In the rows, 128 means zero.
X: 4 groups of rows, each row roughly a mix of its group's hidden directions:
X (132 x 10):
[[132 143 135 127 127 124 106 116 188  75]
 [ 91 101 159 103 131 166 149  97 124 156]
 [149 121  80 122 155  80 102 132 107 110]
 [125 125 145 116 126 128 141  68 172  93]
 [147 135 124 104 139 125 190 160 147  96]
 [117 110 112  87 122 104  84 122 171 105]
 [138 154 108  87 101 132 124 144 138  69]
 [144 186 137 149 145  94 122 155 119 159]
 [141 180  93 122  97  85 119 128 124 144]
 [129 135  82  90 126  67 122 122 128 131]
 [142 103 136 112 147 154 193 157 131 117]
 [121 100 164 150 135 179 166 104 126 120]
 [159 168 138  88 133 118 116 130 152  80]
 [142 154 146 130 113  67 141  85 118 140]
 [145 122  95 162 167  81 115 140 151 115]
 [121 117 190 131  85 129 150 131 102 147]
 [149 135  70 139 176 124 113 130 137 100]
 [128  85  92  88 125 129 132 121  98  87]
 [124  73 120 153 101 106 133  98 102  98]
 [128 110 118  95 110  96 108 178 123  88]
 [169 163 135 136  83  93 145 138 139 102]
 [131 134 145 171 121 171 171  91 118 130]
 [130 190 127 130 148 136 154 135 105 170]
 [114 115 108 102 159 115  92 153 113  76]
 [113  89 162 134 160 143 151 105 117 173]
 [ 90 172 101  90 137 124 125 135 115 166]
 [156 136 138 131 144 122 131 121 158  56]
 [134 172 132 130 166 124 171 143 114 170]
 [144 186 123 147  98  95 135 162 140 132]
 [147 160  85 140 100 106 101 154 107  97]
 [158 150 168 162 137 166 164 129 106 129]
 [100  92 173 117 106 175 142 114 116 131]
 [135  98 138  95 109 163 136  89 112  86]
 [160 146 168 165 129 172 145 130  98 132]
 [112  99 104  84 132  86 109 127 166 115]
 [133 100 114  72 118 137 129 142  76 115]
 [145 128 103 111 127 172 124  81 131 172]
 [146  94 110  96 113 106 130 117 106  71]
 [140 188 148 105 126 109 110 131 173 132]
 [119 190 135 108 131 144 150 146 100 161]
 [144 164  88 126 111 102 114 155 103  87]
 [123 101 157 150 130 175 174 104 109 129]
 [131 182 126 123 142 126 159 144  97 173]
 [ 91  80 133 132 168 162 151 113 118 132]
 [134  84 157 174 141 159 136 102 131 152]
 [123 156 117 132 135 101 108 124 153 196]
 [142 129 140 107 128 126 124 137 195  83]
 [ 78 141 133 142 147 118 130 100 171 165]
 [131  74  99 143 134 141 128 167 102  96]
 [109  85 144 123 170 176 133 100 119 126]
 [111  97  99  86 139  88  94 135 150 139]
 [104  84 134 100  84 160 107 134 141 106]
 [ 86 101 157 111 143 145 149 106 105 171]
 [115 104 161 159 137 186 144 101 117 118]
 [138 155 128  98 144 112 125 111 181  83]
 [157 176 122 142  87  94 124 159 120 140]
 [158 125 145 106 129 148 125 149 164  69]
 [119 204 124 106 128 117 143 145 145 139]
 [130  75 142 112 169 161 102 109 115 142]
 [134 174 100 115 111  75  96 142 133 120]
 [127 121 151 150 152 117 129 116 141 201]
 [151 169 152 161 125 165 161 116  97 133]
 [128 140 107 121 119 147 144 123  93  59]
 [163 147 149 174 115 166 136 110  92 129]
 [144  62 120 130 148 135 120 121  98 163]
 [158 135 147 142 135 153 191 146 155 113]
 [128  87 147 178 148 159 138  94 129 144]
 [129  97 143 162 156 184 146 115 108 113]
 [113  74 133 162 105 141 105 128 144  89]
 [ 95  94 154 141 150 145 139  97 176 142]
 [148 199 129 125 143 123 146 137 118 163]
 [117 175  83 154 130 137  84 113 119 123]
 [121 108 120 151 111 134 120 165  78 174]
 [139 147 173 139  90 136 141 147 154 173]
 [ 90 147  90  90 134 120  96 140 113  94]
 [137 195 145 102 121 103 111 111 143 146]
 [142 157  96 142  90 130  94 133 172 105]
 [123 161 105 167 133 117 114 110 187 129]
 [117 119 163 139 125 179 151 110 170 154]
 [156 154 163 132 117 116 150 179 138  92]
 [167 113 107 135 162 141 184 153 125 118]
 [113 175 121 108  96  90  87 142 140 129]
 [151 138 155  98 104 131 111 134 178  86]
 [167  93 173 136 126 115 160 140 153 152]
 [148 107 140 102 136 134 177 185 124 130]
 [122  99 133 127 170 136 145  95 116 184]
 [139 127 139  98 133 164 151 102  81 167]
 [141 197 119 108  96 128 127 139 137 101]
 [130 177  84 138 136  88 115 137 152 105]
 [111 102 114 156 106 151 102 165  91 159]
 [142 198 126  96 134 112 148 134 126 151]
 [129 135  79 118 171 126 124 122 149  78]
 [111 174 122 127 139 122 192 133 110 148]
 [121 100 146 144 143 180 174  98 132 126]
 [114  88 170 112 131 168 144 103 136 162]
 [ 99 103 169 101 147 156 158 101 148 145]
 [161 133 165 175 120 155 171 129 129 134]
 [ 99 122 128 104 122  93 129 169  93  86]
 [164 154 151 128 171 106 150 127 160 161]
 [135 116 102  93 120 123 109 106 111  64]
 [113  52 128 128 125 132 114 115 138  97]
 [119 134 125 142 117  90  69  84 129 128]
 [134 126  71 125 160 116  81 146 110 129]
 [101 120  87 104 136  75 114 139 159 140]
 [169 172 123 117 169 102 147 125 141 154]
 [161 140 100 159 129  90 112 162 113  91]
 [158 137 135 125 128 113 111 146 162  62]
 [163 182 159 144 108 162 136 123 111 120]
 [144 143 121  97 143 132 116 137 171  68]
 [ 89  87 142 114 173 170 131 121 130 130]
 [139 148 116  86 128 121 100 148 170  84]
 [103 152 132 121 105 104  58 134 119 126]
 [139 137 141  97 133 117 136 110 192  89]
 [147  81 136 178 119 117 142 160 103 115]
 [127 154 151 141 143 152 140 162 135 190]
 [160 182 130 147  84 102 137 147 130 119]
 [106 141 124 145 109 115  62  98 112 147]
 [164 176 125 152  82  99 132 142 124 122]
 [132 167 155 168 146 108 153  98 119 163]
 [139 162  91 104 127  80 103 161 135 116]
 [151 155 149 105 134 117 135  98 169  79]
 [105  72 100 112 136 145 149  92 122 105]
 [153 185 117 135  95  91 114 150 140 133]
 [137  64 131 161 106 127 119 115 132  91]
 [ 89 121 138 135 114 130  80  73 115 131]
 [152  90 128 107  93 119 120 124 106  72]
 [135 191 143 118 117 133  83 128 155 115]
 [105  83 110 128 125 154 140  77 101 109]
 [116 102 171 146 140 162 148  96 141 166]
 [120 135 154 137 161 158 171 118 160 168]
 [164 178 119 135  86  97 104 140 133 128]
 [130 137 166 156 111 183 149 144 137 159]]

the one row of each list that fits no group (the others fit one group, some only roughly):
  * Z767: [ 94 154  84  91 126 109  92 113 144 139]
  * Z973: [108 130 138  85 146 161 154  91 111 164]
  * Z33: [ 90 108 102 128 116  95 101 149 174 109]
  * Z737: [153  76 105 155 155 153 114 135 121  93]
  * Z118: [142  91 158  92 136 153 138 125  95 169]
  * Z8: [145 118 156 124 114 145 121 163 189 101]
  * Z876: [158 132  78 114 149  89 121 169 117 126]
  * Z693: [112 161 147 165 145 107 150 119 154 176]
  * Z654: [106 127  96 154 136 103 128 158  99 181]
  * Z706: [153 193 139  96 139 118 112 154 144 128]
  * Z199: [139 108 169 142 103 149 147 116 134 186]
  * Z254: [124 151 156 160 135 146 138 129 193 147]

Z737
  * Z765: [114 123 180 130  96 164 142 159 109 152]
  * Z603: [145 103 140  90 112  99 133 119 179  95]
  * Z267: [115 117 169  90 141 184 148 132 130 145]
  * Z526: [116 116 164 103 149 146 151 103 125 184]
  * Z301: [ 97 110  94 162 130 155 107 127  79 147]
  * Z310: [137 141 163 152 142  94 154 145 152 178]
  * Z734: [106 141 143 119  94 104  93 101 122 180]
  * Z273: [123 125  89 105 162 146 171 137 166 108]
  * Z350: [101 160 107  96 115 106  74 149 139 126]
  * Z836: [144 143  78 149 113 119 105 136 141  74]
  * Z394: [ 91  80 108 146 107 112 140 123 153  90]

Z267
  * Z846: [ 81 131  95 114 131 143 109 116 109 181]
  * Z414: [135 144 154 126 161 149 127 142 162 188]
  * Z101: [100 175 107 109 154 122 144 103 171 143]
  * Z425: [135 100 123 109  99 164 116 132  70 105]
  * Z641: [144 110 125 109  72 161  96 143 108 104]
  * Z875: [138 142 150 168 163 150 148 171 133 160]
  * Z175: [153 122 123  76  93 101 105 126 131  88]
  * Z570: [159 172  99  77 142 116 138 136 112 110]
  * Z391: [185 167  97 124 117 132 121 127 116  93]
  * Z717: [107 189 107 119 107 124  82 139 135 122]
  * Z81: [136 197 133 114 124 102  87 129 126 123]

Z414
